(in the rows, 128 means zero)
One turn moves every row onto another: examples first, then more rows asked:
j_223: [155 148 133 143 128 133 119 127 113 128 153 130 121 102 153 122 130 120
 102 149 125 158 137 139 114 108 145 114 129 114 109 117 183 161 153 153
 153 114 111 113 131 135 118 120 134 114 123 122 131 172  84 126 166 118
 102 181 120 161 100]
j_286: [131 129 142 138 123 127  96 130 122 132 141 141 148 103 128 134 127 128
 120 139 127 155 150 134 113 116 143  91 142 116 118 121 153 159 161 159
 104  80 103 112 116 141 136 119 104 115 134 116 128 146 109 139 166 112
 100 159 131 147 108]
j_807: [150 147 127  87 130 122  91 140 125 137 146 143 130 109 144 131 137 137
  92 153 131 141  96 138 111 172 135  95 125  88 129 131 136 155 140 134
 127  99 137 158 139 137 131 131 119 109 136 109 132  88 105 152 177 112
 103 166 132 167 111]
j_28: [153 150 123  86 130 122  90 139 125 138 147 143 128 106 143 134 136 138
  92 149 130 141  95 139 108 173 138  96 124  91 133 128 140 155 142 136
 125  99 137 158 139 137 129 132 118 110 137 111 132  92 105 152 178 113
 104 164 132 169 108]
j_716: [141 152 139 141 131 134 128 128 118 138 145 137 132 101 161 119 137 122
 106 153 130 155 131 158 110  92 136 116 126 101 105 119 182 155 159 150
 156 114 115 114 126 147 123 121 120 114 127 114 124 151  79 126 174 126
  87 183 116 152 105]
j_492: [137 135 133 128 126 126 146 140 115 129 154 135 132 110 145 138 150 122
 126 139 132 152  72 128 106 134 130  95 104 109 121 123 123 166 138 131
 162 122 159 144 130 132 122 120 123 116 135 125 137 104 105 133 167 106
 100 156 185 169 112]
j_998: [133 155 159 127 124 129 137 117 108 137 136 113 104 119 139 131 149 124
 105 138 130 138  78 126 109 153 140 114 110 122 123 129 148 153 150 122
  91 151 153 126 126 126 126 123 128 116 119 128 141 135  51 141 160 143
 104 141 165 160 111]
j_975: [122 121 155 123 129 151 114 119 116 140 138 118  95  95 153 129 118 129
 104 139 127 132 124 135 107 123 139 131 112  95 126 125 125 156 138 152
 114 122 116 121 131 141 138 126 119 122 133 121 129 120  64 147 167 107
  95 115 197 158 122]
j_478: [126 125 148 138 123 128  95 131 120 126 138 138 148 108 128 130 127 126
 118 145 127 155 152 129 116 117 136  88 143 112 112 128 147 160 157 160
 108  82 104 111 115 142 139 118 107 114 133 115 131 143 108 138 164 112
 101 160 132 146 112]
j_224: [145 176 132 119 126  99 117 140 114 134 170 106 111  93 133 135 170 129
 120 137 137 138 127 118 107 105 137 124 132  96 134 108 171 140 138 109
 118 106 102 133 116 138 135 119 123 119 112 135 125 103  97 138 162 137
  97 142 127 126 110]
j_637: [153 146 124  87 130 123  89 140 123 135 149 141 128 110 143 131 135 136
  91 152 129 142  96 133 110 175 136  94 126  91 130 130 138 156 139 137
 126  98 136 158 140 135 129 131 121 109 135 112 135  94 105 151 176 111
 108 165 134 169 110]
j_961: [140 138 128 127 126 126 148 140 118 136 156 138 132 105 146 144 149 125
 129 132 133 151  69 136 103 132 138  98 103 113 127 115 131 165 143 130
 156 121 159 146 130 132 120 120 119 118 136 125 136 106 105 133 169 108
  98 154 184 169 106]
j_331: [137 171 141 120 126 100 114 141 110 125 164 102 114 104 134 125 172 123
 119 150 138 141 128 110 114 104 122 118 133  89 125 122 156 142 128 109
 124 107 101 131 115 140 142 117 127 116 108 135 127  95  96 137 160 137
  99 147 129 123 120]
j_69: [122 123 153 123 129 152 115 119 119 144 138 120  96  92 154 130 119 131
 106 137 127 132 123 140 104 120 142 133 111  96 128 123 129 156 142 151
 113 121 117 121 131 143 137 127 115 123 135 119 127 119  64 148 168 110
  93 114 195 157 119]
j_958: [126 123 152 123 128 152 113 119 117 142 140 120  93  93 152 131 118 130
 105 136 126 132 124 136 105 124 145 132 112  99 130 122 128 157 140 152
 111 120 116 121 131 139 137 127 119 122 133 120 129 123  64 148 166 107
  96 113 196 159 118]
j_711: [128 158 162 125 126 128 140 117 110 143 132 116 109 117 142 131 151 126
 106 138 132 137  74 137 107 145 138 116 108 117 123 128 149 150 155 119
  92 150 156 127 124 132 128 123 121 117 122 123 137 124  49 140 164 146
  97 141 162 156 113]
j_909: [124 128 148 137 124 128  99 131 123 133 137 141 152 105 130 132 130 129
 121 143 128 153 149 138 112 110 137  90 141 110 114 125 150 157 161 158
 107  82 105 112 114 146 138 119 101 115 135 112 128 136 107 138 167 114
  95 161 129 144 112]
j_113: [145 136 127 128 125 125 143 140 115 130 159 134 127 109 142 142 148 123
 126 133 130 153  72 123 105 140 137  96 105 117 125 119 128 168 138 132
 158 121 157 144 132 127 118 120 127 117 134 129 140 115 106 132 166 103
 104 155 186 173 105]
j_264: [150 169 132 121 125 101 110 140 108 123 173 100 105 100 129 130 168 124
 116 143 135 141 131 100 114 117 133 117 134  99 130 116 162 144 129 112
 121 106  99 131 118 131 137 117 134 117 106 141 131 114  99 138 156 132
 108 145 131 130 113]
j_818: [168 143 167 126 127 118 109 125 104 131 155 123  88 114 136 133 157 127
 127 148 126 136 123 103 112 113 144 126 134 112 134 126 129 157 141 123
 135  99 161 144 134 131 126 122 131 106 136 124 136  92  62 119 159 127
 106 144 105 176 100]
j_356: [136 127 134 103 125 124 136 137 106 137 138 129 107 105 145 131 129 127
 125 144 136 156 113 132 109 128 141 106 130 106  94 118 139 162 155 139
 131 168  86  84 126 136 128 124 100 108 124 122 128 116 107 131 164 120
  95 155 102 157 118]
j_553: [168 146 164 125 128 120 112 123 108 138 156 126  90 108 138 137 157 130
 129 141 128 135 120 112 109 109 150 130 131 113 138 119 136 155 146 122
 133  98 162 145 134 135 126 124 124 109 138 123 133  90  62 118 163 129
 101 141 102 175  96]
j_540: [162 145 170 125 130 119 114 125 107 135 151 126  94 113 140 132 160 127
 129 149 129 135 120 112 111 105 142 128 131 106 132 126 130 156 143 120
 137  99 163 144 132 137 129 123 124 107 137 120 132  82  61 118 163 130
 100 145 102 172 103]
j_552: [126 153 166 126 125 130 138 119 108 135 130 113 109 125 141 126 151 121
 105 143 132 138  77 128 111 149 131 114 111 115 118 134 142 153 147 119
  96 151 155 125 125 130 131 122 128 116 118 125 140 125  49 140 161 144
 101 142 166 157 117]
j_376: [141 129 130 104 125 124 136 135 106 138 141 129 104 102 144 134 126 127
 124 140 135 157 114 130 108 131 146 108 130 111  97 114 143 164 157 141
 129 167  85  83 127 134 125 125 101 110 124 124 128 123 108 131 163 118
  97 154 102 160 114]
j_446: [141 144 146 144 130 134 120 129 111 122 143 129 129 113 157 110 135 114
 100 165 129 159 138 138 121 101 125 108 130  99  98 133 167 160 145 150
 161 115 112 112 128 142 127 118 134 109 122 117 130 156  81 125 167 119
  99 188 120 154 113]
j_578: [140 126 133 105 124 124 134 137 104 134 140 127 104 106 143 131 126 125
 123 144 135 157 115 125 112 133 142 105 131 109  94 118 138 164 153 141
 131 168  84  83 126 132 127 124 105 109 123 125 129 123 108 131 161 117
 100 155 104 160 116]

j_807 turns into j_637
j_961 turns into j_492
j_818 turns into j_553
Where do these go?
j_958 turns into j_69
j_376 turns into j_356
j_478 turns into j_286
j_711 turns into j_552
j_264 turns into j_224
j_716 turns into j_446

One turn moves every row onto another: examples first, then more rows asked:
j_54: [103 119 126 151 145 115 131 124 117 105 127 134 151 111 142 154 134 130
 109 129 141 137 102 113  88 136 145 120 162 135  87 150 131 176 111 122
 111 119 141 143 146 127 132 130]
j_724: [111 129 115  96 113 107 128 125 138 143 131 103 136 135 128 148 170 160
 128 143 127 134  80 136 138 134 145 135 129 156 114 149 105 160 122 100
 149 127 171 123 139 124 130 114]
j_449: [ 85 141 135  98 150 118 135 115 113 124 133 120 127 141 132 129 146 152
 123 149 111 124  85 134 104 111 146 126 148 134  96 173 123 173 123 138
 115 127 148 136 126 145 118 155]
j_796: [ 99 130  92 111 115 110 118 124 123 125 114 104 127 126 152 153 137 141
 119 142 109 142  99 147 120 120 131 121 132 122 130 169 118 132 136 118
 127 152 163 100 145 154 110 126]
j_80: [112 158  99  90 117 142 132 111 114 119 123 131 139 159 162 149 137 149
 128 115 131 125  74 118  99 140 132  93 132 134 147 128 113 131 105 115
 109 129 155 129 146 130 132 135]
j_34: [118 152 146 120 101 123 120 109 127 134 137 129 141 114 150 168 119 136
 118 134 122 144  82 118  92 142 138 121 130 125 136 146 117 133 114 103
 147 124 137 166 111 124 151 126]
j_220: [136 123 112 113 109 129 122 129 123 132 123 111 140 150 169 132 148 148
 125 125 109 112  65 114  75 136 142 104 140 137 128 139 146 146 111 100
 139 141 155 134 154 148 146 129]
j_486: [119 165 114 109  80 142 126 123  90 110 123 113 122 120 126 140 135 137
 125 136 123 141  78 126 116 154 154 118 112 140 112 149 129 156 115 121
 136 135 143 143 133 141 143 151]
j_809: [113 147 101 129 149 120 109 121 152 131 120 118 128 123 135 182 125 125
 123 121 124 156  89 147 138 130 146  98 145 130 116 136 117 144 132 122
 126 136 162 131 152 150 137 106]
j_984: [103 122  99 142 144 103 121 130 109 101 118 139 145 119 160 136 114 143
 108 117 112 136 101 122 131 137 147 116 150 128  92 147 103 159 108 115
 103 115 134 138 136 133 130 140]
j_481: [134 138 119 117 104 128 115 111  95 142 129 128 109 137 160 161 140 121
 111 116 120 140  67 126 107 125 135 128 155 151 112 169 128 126 129 111
 136 132 137 147 121 157 127 132]
j_147: [ 99 135 102 118 148 115 104 130 149  93 134 136 150 123 145 141 119 148
 108 144  99 148  80 129 142 128 162 104 133 127  97 164 117 149 114 121
 106 126 140 149 140 142 145 137]
j_875: [145 145 109 117 105 146 125 111 137  98 117 126 133 149 144 138 132 118
 117 125 106 108  73 105 102 141 149 115 137 121 150 140 140 148 118 118
 126 123 146 140 126 116 134 126]
j_105: [105 140 120 113 136 110 142 136 150 136 117 116 142 111 148 150 140 144
  95 135 137 153  95 104 133 136 159 151 147 118 116 135 127 146  88 100
 132 109 149 144 146 155 135 106]
j_645: [ 90 140 126 100 111 123 129 127 129 129 120 106 128 128 114 126 136 153
 109 140  94 139  79 151  97 131 137 130 141 142 111 162 103 143 140 133
 141 129 161 140 141 161 143 103]
j_690: [110 142 116 127 136  91 142 126 133 107 106 116 115 123 152 154 135 139
 123 138 118 149  99  97 133 115 151 131 150 143 100 143 133 135  95 100
 120 130 177 137 146 178 136 115]
j_240: [129 131 121 114 161 115 140 123 122 133 127 122 134 130 129 113 132 147
 120 160 118 154  94 118  85 139 161  84 138 135 128 152 120 180 110 108
 126 131 150 133 138 126 131 144]
j_973: [120 139 113 105 119 145 116 117 124 139 133 134 159 155 148 141 150 155
 129 131 114 135  60 123  93 140 143 104 135 143 148 125 126 144 111 103
 120 132 161 127 145 150 157 124]
j_104: [126 154 132  91 135 106 106  98 141 105 121 101 125 122 131 163 126 144
 109 140 135 144 121 117 130 152 143 106 137 146 116 138 124 118 117  94
 124 131 151 135 133 139 140 115]
j_226: [118 133 104 113 134 112 136 110 112  95 137 137 132 132 140 107 137 137
 128 149 117 145  91 132 101 132 145  90 133 149 113 161 112 141 153 124
  89 133 144 134 146 131 147 130]
j_48: [123 146 112 126 172 103 146 135 118 139 127 123 139 130 153 136 129 134
 104 136  92 134  77 115  96 135 140 114 173 134 133 159 136 166 110 126
 132 129 148 142 141 113 135 140]
j_556: [111 146 150 105 120  92 169 116 139 122 134 112 132 122 136 154 138 126
 129 122 138 139 107 110 106 123 132 138 133 125 110 158 118 139 121 112
 116 119 131 145 135 173 125 121]
j_245: [123 147  98 135 153 120 135 131 111 110 115 133 123 121 146 135 130 141
 117 160 106 126  77 118 119 139 160 106 159 143 107 132 134 165 134 132
 115 132 168 130 155 102 137 126]
j_920: [121 159  79 106 146  92 110 129 134 108 115 103 120 127 145 149 126 123
 114 101 124 142 110 133 117 151 149 129 141 123 114 129 129 158 107 124
 128 113 140 123 140 126 142 122]
j_951: [115 159 110 115 104  92 142 127 136 125 130 130 130 133 140 143 139 141
 110 131 112 128  83 122 158 109 145 156 155 137  97 149 132 130 122 121
 115 126 157 133 135 169 131 128]
j_9: [ 91 138 124 109 145 117 132 129 127 123 131 139 140 130 126 141 138 137
 120 148 126 131  84 115  79 145 149 157 149 129  94 152 125 190 126 127
 113 127 140 146 129 123 134 135]
j_866: [114 149 120 106 126 102 167 135 125 112 123 117 149 120 125 136 145 134
 121 127 150 145  94 119 130 118 145 145 127 137 111 137 101 165 103  99
 133 102 158 130 130 152 128 128]
j_322: [138 145 107 132 109  99 140 110 120  89 106 107 115 136 129 139 147 129
 124 128 116 142  97 115 110 130 119 131 165 160 100 151 112 153 106 108
 146 128 157 157 129 145 120 104]
j_141: [118 142 138 101 107 107 135 115 148 113 132 114 120 122 116 140 142 142
 115 155 137 134  96 110 133 128 162 145 117 126  91 141 135 132 134 117
 115 128 146 131 140 161 136 120]
j_469: [112 136 105 134 136 118 129 106 122 125 135 136 128 130 157 144 130 139
 107 150 101 126  92 117 115 131 140 111 161 128 121 160 129 130 143 137
  86 136 131 140 155 108 143 115]
j_332: [135 177 100 112  96 117 124 113 133 108 119 127 144 117 128 136 134 139
 100 132 125 138 110 135 147 154 143 134 170 132 119 137 130 149 113 116
 129 119 132 143 128 142 119 115]
j_506: [128 147  99 108 108 139 102 105 124 118 114 129 110 125 156 163 155 127
 144 149 123 158  73 110 112 135 164 113 133 142 115 165 151 161 104 108
 125 123 156 126 146 150 150 119]
j_33: [127 145 129 135 130 102 124 105 124 122 123 114 130 129 122 138 136 131
 108 112 123 136 123 144  91 119 151 118 167 141 119 129 122 165 104 125
 136  90 145 127 118 140 137 109]
j_878: [117 156 126 111 109 113 128 106 100  99 117 116 137 101 175 141 145 142
 147 127 129 140  88 126 105 129 148  98 132 134 129 149 132 154  98 109
 148  97 166 127 130 133 145 138]
j_549: [131 151 127 105 128 152 129 103 123  98 118 130 132 139 155 145 134 127
 115 112 130 122  72 119  98 146 149  89 144 133 148 129 132 122 124 127
 120 116 154 141 136 136 126 120]
j_642: [144 138 120 130 102 145 136 119 121 127 113 117 126 155 145 127 135 137
 133 115  92 100  66 115 102 133 146 100 147 133 128 135 132 164 115 116
 134 126 152 150 139 142 143 126]
j_145: [107 153 111 109  86  98 138 127 150 118 123 117 127 130 127 140 130 140
 116 150 122 134 113 134  57 127 145 126 145 131 110 156 126 170 110 120
 138 126 149 138 136 132 129 106]
j_191: [104 166 125  88 123  86 143 121 133 133 131 112 143 123 157 164 143 143
 147 114 117 139 104 143 133 147 131 109 149 154 132 161 121 143 124 105
 122 132 157 127 142 162 129 128]
j_14: [ 98 132 126 103 147 104 117 122 148 114 136 137 130 130 164 144 127 150
 120 162 113 137  85 135 109 111 161  99 144 126  99 175 130 146 132 118
 114 140 148 142 128 154 108 144]
j_741: [121 139 107 100 134 113 143 123 136 145 152 134 148 139 140 111 133 145
 102 137 127 145  85 137  95 131 140  91 144 131 122 172 110 155 129 121
 110 130 122 153 146 121 135 140]
j_22: [113 125 127 120 108 110 136 116 142 136 116 102 122 118 145 144 171 147
 127 142 106 149  97 117 102 161 148 142 154 130 124 162 137 161 111 115
 142 129 138 147 151 156 122  89]
j_970: [115 154 106  94 121 124 109 106 123 150 121 132 117 132 174 150 139 148
 126 116 115 135  60 123 129 129 143 128 151 129 117 149 110 148 102 108
 143  92 147 149 128 122 155 115]

j_951 turns into j_141
j_973 turns into j_220
Where do these go?
j_322 turns into j_332
j_645 turns into j_145
j_878 turns into j_970
j_14 turns into j_449
j_741 turns into j_240

